Here is a table of points, one per row:
tensor([-35,  72,  26, -50, -14,   5,  88, -26, -29,  36,  91,  20, -15, -12,  60,   8,  74, -35,  35,  17, -62,   3, -60,   4,  11, -14,   8,   8, -30,  13,   1,   5])
tensor([  97,   51,   66,   27,    8,   33,  -21,   53,  -24, -124,   74,  -38,   -8,   19,  -31,   48,  -13,    5,  -66,   19,    4,  -39,  -14,  -66,  -49,   10,    9,  -67,  -50, -127,    5,    9])
tensor([ 60, -41,  -4,  40,  32, -13,  42,  13,  55,  39,  -9,  24,  51, -41,  19,  14, -28, -33,  49, -46,  38,  30, -42, -24, -62,  -8,  -4, -12,   1,  24,  79,  -9])
tensor([  14,   11,   -2,   16,   -5,  -28,  -47,  -45,   63,  -54,  -19,   30,  -29,  -45,  -63,  -29,  -20,  -36,  -30,   13,  -10,    1,    5,   23,  -26,    8, -115,   33,   38,    2,   22,  -16])
tensor([-20,  97,  -3,  58,  36,  56,   3,  -9,  -6, -42, -40, -10,  45,  44,  28,  26, -48,  -4,  -6,  -1, -40, -23, -53, -18, -28, -37,  46, -28,  54,   5, -23,   6])
tensor([ 14, -13,  37,  29,  -5,  -5, -26,  19,   5, -48, -11,  -5,  -1,  25, -12, -41, -32, -23,  40,  55,  60,   5, -32, -65,   4,  64, -27,  27,  -5,  73,   3,   7])
tensor([-16,  -4,  60,  34, -36, -99, -45, -24,  33,   6, -42,   0,  23, -12,  71,  49,  23, -48, -11, -48,  41, -29, -24, -41, -46,   5, -68,  52,  41,  -5,  57,  27])
tensor([-23,  44,  22,   7,  11,   9,  91, -54, -48,  -4,  59,  20, -71, -46,  41,  38,  87, -37,  20,  27, -50,  -1, -40,  -3,  45, -72,  -4, -24, -11, -34, -25,  12])
tensor([   4,    1,  -71,  -28,  -28,    3,   11,  -48,   20,  -59,  -38,  -21,  -52,   67,    3,   25,  -41,   46,  -14,   -7, -100,  -15,   89,   83,   17,   18,  -27,    5,    1,   14,   37,  -69])
tensor([-32,  62,  10, -34, -11,  14, 103,  21, -22,  33,  83,   4,  11, -10,  63, -13,  34, -34,  48, -12, -32,   1, -36,  30,  -6,  22,  27,  28, -53,  10, -13, -20])
tensor([ 31, -44, -29,   1,  25,  24,  -4,   3, -35,  28,   2,  31,  14, -31,   5, -18, -45,   8, -39,  17,  35, -53,   7,  22,  74,  49,  28,  66,   0,  55, -42, -14])
tensor([ 46,  18, -44, -45, -41, 108,   5, -69, -24,  95,  43, -15,  41,  18,  18, -18, -81,   0,  45, -28,  -5, -45,  55,  -1, -21, -12, -12, -19, -33,  16,  47, -14])
tensor([ 14,   9, -41,  85,  11,  14, -34,  22,  76,  32,  90, -46,  -2,   9, -98, -19, -18,  68, -31, -58,  33,  29,   3, -31,  53, -19,  41,  17,  88,  42, -66,  43])
tensor([ -11,   -2,  -12,  -55,   11,   32, -124,   -6,  -31,    3,  -92,    5,    3,   -3,  -65,  -13,   81,  -25,   14,  -49,  -52,  -34,   77,   32,  -34,   28,   43,   13,    5,    3,  -19,    6])
tensor([-30,  47, -50, -28,  50, -58, -83,   4,  37, -14,  25,  20, -17,  14,   9, -31,  31,  56,   9, -31,  12,  54,   1,  32,  12, -13,  27, -68, -64,  64,  30,   2])
tensor([ -1, -39, -25, -25,  -8, -32, -39,  -5, -51, -20, -11, -17, -74,   2,  -5, -61, -15, -71, -27,  42,  28,  43,  46,  19,  -8, -58,  82, -35,  19, -47, -54, -23])
tensor([  0,  45, -39, 118, -17,  -4, -18, -20,  71,  40,  28, -12, -33,  12, -18, -38,  72,  14, -68, -81,  67,  38, -21, -25, -40, -30,  50, -74,  69,  18, -72,  48])
tensor([ 49, -38,   0,  50,  36, -14,  38,   8,  69,  47,  -1,  25,  57, -33,  19,  16, -23, -42,  50, -33,  30,  28, -36, -18, -64, -14,  -6,  -5,  -2,  23,  69,  -7])
tensor([-36, -35, -69, -38, -17,  86,  -5, -16, -44,   3,  11,  -5, -64,  29,   2, -23, -80,  53, -15,   2, -32, -33,  86,   6, -13,  34,  -8,  -7,   3, -35,   2,  -3])
tensor([ 66, -56, -80,  89,   4,  48,  33,  -8,  27,  42,  -3, -26,  45,   4,  12, -27,   1, -34,  92,  12,  41,  63, -44,  24, -25,  13,  14,  25, -72,  -8,  64,  -4])
tensor([-31,   8, -65, -71,  26, -80, -18,   1,  96,  24, -64, -16,  31, -28,  24,   8,  54, -16, -11,  52,  -7,  10, -23, -24, -35, -53,  -1, -76,  74,  34, -64, -83])
tensor([ 34, -48,  23, -17, -23, -35, -42, -79,  53, -26, -95,  79,  34, 111,   2,  15, -22,  21,  -4, -23,   7,  10, -32, -32,  14,  30,  -8, -14, -16,  -5, -43,  10])
tensor([  8, -13,  31,   5,  47, -12,   9,  65, -28,  28, -60, -66, -23,   0, -48, -50,  26,  59, -56, -16, -20, -98,  20, -61,  14, -22,  82,  20, -48, -39,  29,  46])
tensor([-23,  34,  -6, -53,  26, -33, -60,  28, -22, -36,  76,   2,   2,  -9,  -8, -28, -72,  15, -49,  49, -38,  45,   2,  33, -73, -17, -11,  45,   2,  21, -23,  22])
tensor([ -51,   -5,    4,   37,   30,   26,   32,    7,  -37, -105,  -59,   32,   44,    8,   60,   25,   -6,  104,    4,   -3,   86,  -55,  -21,   34,  -46,  -17,   14,  -22,    0,   37,   22,  -45])
tensor([-40,  39,   1, -55, -27,  14, 111,  21, -10,  23,  82,  -8,  15, -16,  60, -21,  39, -28,  36, -19, -39, -12, -58,  26, -20,  38,   8,  18, -47, -19, -24, -24])
tensor([-34, -25,  -8,  45, -17,  25,  32, -24, -80,  30,  35,   0,  23, -95,  25,  40,  49,  -9, -80,  25, -43,  15, -29, -12,  51, -43, -18,   8,   4, -33,  -7, -16])
tensor([  4,  27,  28,  10,   4,  38,  54,   5, -39,  52,  29,  -7,  19,   2,   0,  18, -45, -50,  35, -14,  56, -27,  44,  22,  -9, -34, -18, -36, -33, -22,  20,   4])
tensor([ 14,  15,  23,   1,   1,  39,  50,  -5, -39,  42,   8, -25,  21, -13,  -9,  15, -49, -49,  38, -21,  39, -38,  23,  21,   0, -38, -41, -52, -49, -37,   1,  -2])
tensor([-28,  -9,  42,   5, -42,  19,  75, -30, -90,  43,  29,  -8,  18,  -6,  10, -12,  83,  10,  58,  20,  15, 107, -83,  33,  19,  74,  -2,  36, -53, -42,  78,   6])
tensor([ -34,   -7,  -34,  123,   32,  -28,   -1,   58,  -76,   49,    6,   16,  -10,   16,  -63,   15,  -42,  104,  -40,   16,   32,  -27,    8,  -48,   70,    7,  -41,  -25,  -17, -125,  -17,  -52])
tensor([ 73,  -9,  27, -48, -12, -33, -13,  -1, -59, -10, -39,  29,   0,  73, -71,   9, -22,  54,  76, -15,  -8,  54, -76,  -9,  29, -25,   4,  20, -10,  50, -44,   8])
tensor([-37,  46,   5, -47, -23,  19, 103,  16, -15,  12,  77,  -9,  13, -18,  69, -21,  38, -24,  35, -23, -39,  -5, -50,  18, -12,  33,   8,  26, -48, -16, -17, -30])
tensor([ 46, -48,   1,  50,  40,  -7,  38,  13,  56,  39,  -6,  22,  55, -44,  15,   6, -24, -32,  50, -35,  31,  23, -38, -18, -57, -14,  -5,  -4,  -4,  26,  81, -11])
tensor([-23, -22,  35,  19,  53, -43,  15,  49, -35,  25, -23, -81,  -6, -14, -58, -51,  10,  74, -37, -16, -11, -82,  12, -20,  46, -10,  40, -11, -35, -58,  24,  52])
tensor([  5,  25,  17,  -1,   9,  48,  38,  -2, -42,  59,  26, -13,  16,  -2,  -5,  35, -61, -33,  30,  -7,  35, -38,  32,   7,   9, -31, -47, -44, -45, -22,   7,   8])
tensor([119, -36,  22, -45,  11, -75,  13, -44, -19,   1, -15,  10,  13,  77, -18,  -4,  32,  51,   0,   2, -13,   2, -32, -32, -35, -39, -35,   8,  48,  11, -83,  39])
tensor([  13,   19,  127,    3,   58,  -10,  -65,   45,   62,  -12,  -50,   18,  -50,   14,    3,    1,  -29,  -63,  -73,   11,    2,  -55,  -17,    9,  -11,   71, -108,   23,    6,   12,   57,  -17])
tensor([-14, -48, -30, -36, -12, -28, -38,  -1, -49, -14, -10, -14, -68,   4,   0, -60, -13, -64, -31,  31,  25,  49,  33,  26,  -1, -59,  74, -32,  32, -57, -64, -22])
tensor([  -2,  -34,  -25,  -74,  -24,   24,    9,   22,  -23,  -22,   16,  -59,   33,    9,   60,   18,  -46,   11,  -30,  -15, -106,    4,   92,   47,   46,   -5,  -33,   17,  -30,   51,   43,  -64])
tensor([-48, -27,  -8, -53, -38,  -8,  89,  -5,  22, -26,  16,  -1,   1,  10,   9,  27,  -1,   8,   0,  27, -56, -35,  28,  29,   5, -11,  28,  23, -40,  19,   4, -33])
tensor([-34,  12, -49, -60,  -4, -38,   2,  -8,  49,   9, -48,  23,  37,   3, -47,  19,  34,  63, -36,  16,  45, 117,  34,  22,  70, -11,  54, -41,  30,  24,  28, -22])
tensor([ -4,  12, -40,  11, -33,   4,  27,  63,  -5, -41, -23,  30,  23,  20, -41, -78, -19,   7,  43,  40,  31,  16, -11, -23,  20,  22, -25,   1, -14,  65, -17,  36])
tensor([-16,   1, -82, -40, -64,  22, -22, -38, -14, -85,  14, -36, -52,  34, -19,  58, -36,  47,  -2,  44, -18,  19,  83,  51, -20,  41,   2,  49,   3,  15,  19, -19])
tensor([   5,    3,   58,   28,  -37, -105,  -39,  -32,   28,   27,  -58,   11,   16,  -25,   58,   44,   27,  -54,   -6,  -38,   37,  -38,  -22,  -27,  -37,   -1,  -67,   38,   23,    5,   47,   37])
tensor([-19,   5, -50,   0, -20, -21,  21,  84, -21, -10,  19,  45,  39,  30, -47, -22, -16,  21,  35,  28,   8,   3,  17,  -3,  43,   6, -29,  -6,  18,  96, -16,  40])
tensor([-13,  -5, 103,  -3, -99,  11, -76, -18,  64, -36, -52,  36,  42, -49,  -1,   3,  28,  30,  -9,  25,  33, -45, -12,  54,  20,  -4, -42,  13,  23,  20, -12,   7])
There is one direction along which these points spread out most. Take the direction at right angles to it along which they spread out most. Then take the direction at right angles to both along which they spread out most. Go by this last direction. For each point below, how far along it does it lie, from 0 to 99? 50 is the average, and the first point above lies past it. One standard deviation of the points above along it is 16.
tensor([-27,   6, -26, -33,  17, -28,  28, -20,  71,  -4,  -1,  47, -35, -37,  26,  25,  -2,  47, -64,  72, -23, -33, -43, -57, -12,  44,  19, -53,   0, 105, -26, -67]) -> 62
tensor([-12, -41, -29,  26, -76,  14, -50,  11,  18, -31, -10, -79, -47, -45, -33,  84,   2, -22,  41, -12,   1,  15,  59,  53, -32,  98,  53,  -4,  55, -30, -65,  72]) -> 51
tensor([   1,   -6,  -23,  -53,   13,   38, -125,    7,  -33,   -2, -103,    8,   -4,    2,  -59,  -19,   79,  -22,   20,  -49,  -54,  -33,   78,   27,  -29,   19,   48,   16,   -3,    5,  -21,    0]) -> 60
tensor([-40,  39,   4,  18,   2,  -3,  62,  30,  -3, -25,  33,  -4,  12, -23,  56, -14,  29, -60, -19,  14,  23, -34,  12,  -4,  17, -27,  -4,  -4,  24, -67,   0,  59]) -> 37
tensor([  -8,  -99,   45,   62,   81,   39,  -34,  -25,   40,  -43,  -24,   -9,    1,   36,  -44,  -15,   20, -113,    5,   25,   77,   14,  -66,   -1,   23,   42,  -46,   -5,   56,  -13,  100,  -24]) -> 51
tensor([  0, -57,  -3, -21,  -4,  90, -87,  20, -21,  35,   4,  19, -87,  29, -53,  53,  56,  -4,   4, -33, -24,  -1,  42,   3,  13,   7,  59, -18,  17, -10,  -8,  27]) -> 43
tensor([ 77, -68,  46,  -6, -15, -55, -27,  -7,  24,  -3, -53,  15,  19,  65,  14, -35,   9,  12,  45,  43, -23,   9, -79, -38,  30, -20, -14,   8,   0,  35, -44,  -6]) -> 58
tensor([ 14,  61,   5, -40,  -6, -19, -79,  11, -44, -34,  65,  38,  30,  52, -11, -62, -42,  60, -15,   1, -21,  51,  26,  71,   7, -18,  71,  64,   4, -29,  55,   0]) -> 54
tensor([-37,  48,   0,  18,  13,  -7,  54,  13,  -7,   1,  35,  12,  15, -28,  44,   9,   9, -52,   1,  29,   9, -55,   6,   1,  36, -33,  11,  11,  10, -50,  14,  71]) -> 38
tensor([  91,   31,   26,    4,    8,  -25,  -14,   -4,   59,   17,  -28,   32,  -88,   -9,    3,    1,  -30,   21,  -36,  -60,    6,   19,   -7,  -34,   19,  -49, -103,   95,    2,  -28,  -10,   -6]) -> 52
tensor([ -29,  -32,    5,   32,   -4,   36,   54,  -10,  -73,   44,   30,  -10,    8, -106,   38,   41,   37,    2,  -58,   39,  -35,   36,  -49,  -14,   62,  -15,  -42,    9,    7,  -62,  -11,    5]) -> 34
tensor([  25,  -12,   13,   21,    7,   56,  -54,  -57,   44,  -12,   -1,  -44,  -36,  -38,  -14,   26,    0,    0,   31,    9,  -30,   39,  127, -118,   19,   89,   44,   -7,   90,  -29,  -46,   46]) -> 44
tensor([-115,   31,   13,  -15,   63,  -49,  -38,   29,   53,  -19,  -20,  -15,    2,   -2,   15,    3,  -41,   47,  -22,  -32,    8,   26,    1,    4,  -44,   -5,   18,  -30,  -31,   61,  -69,  -42]) -> 54
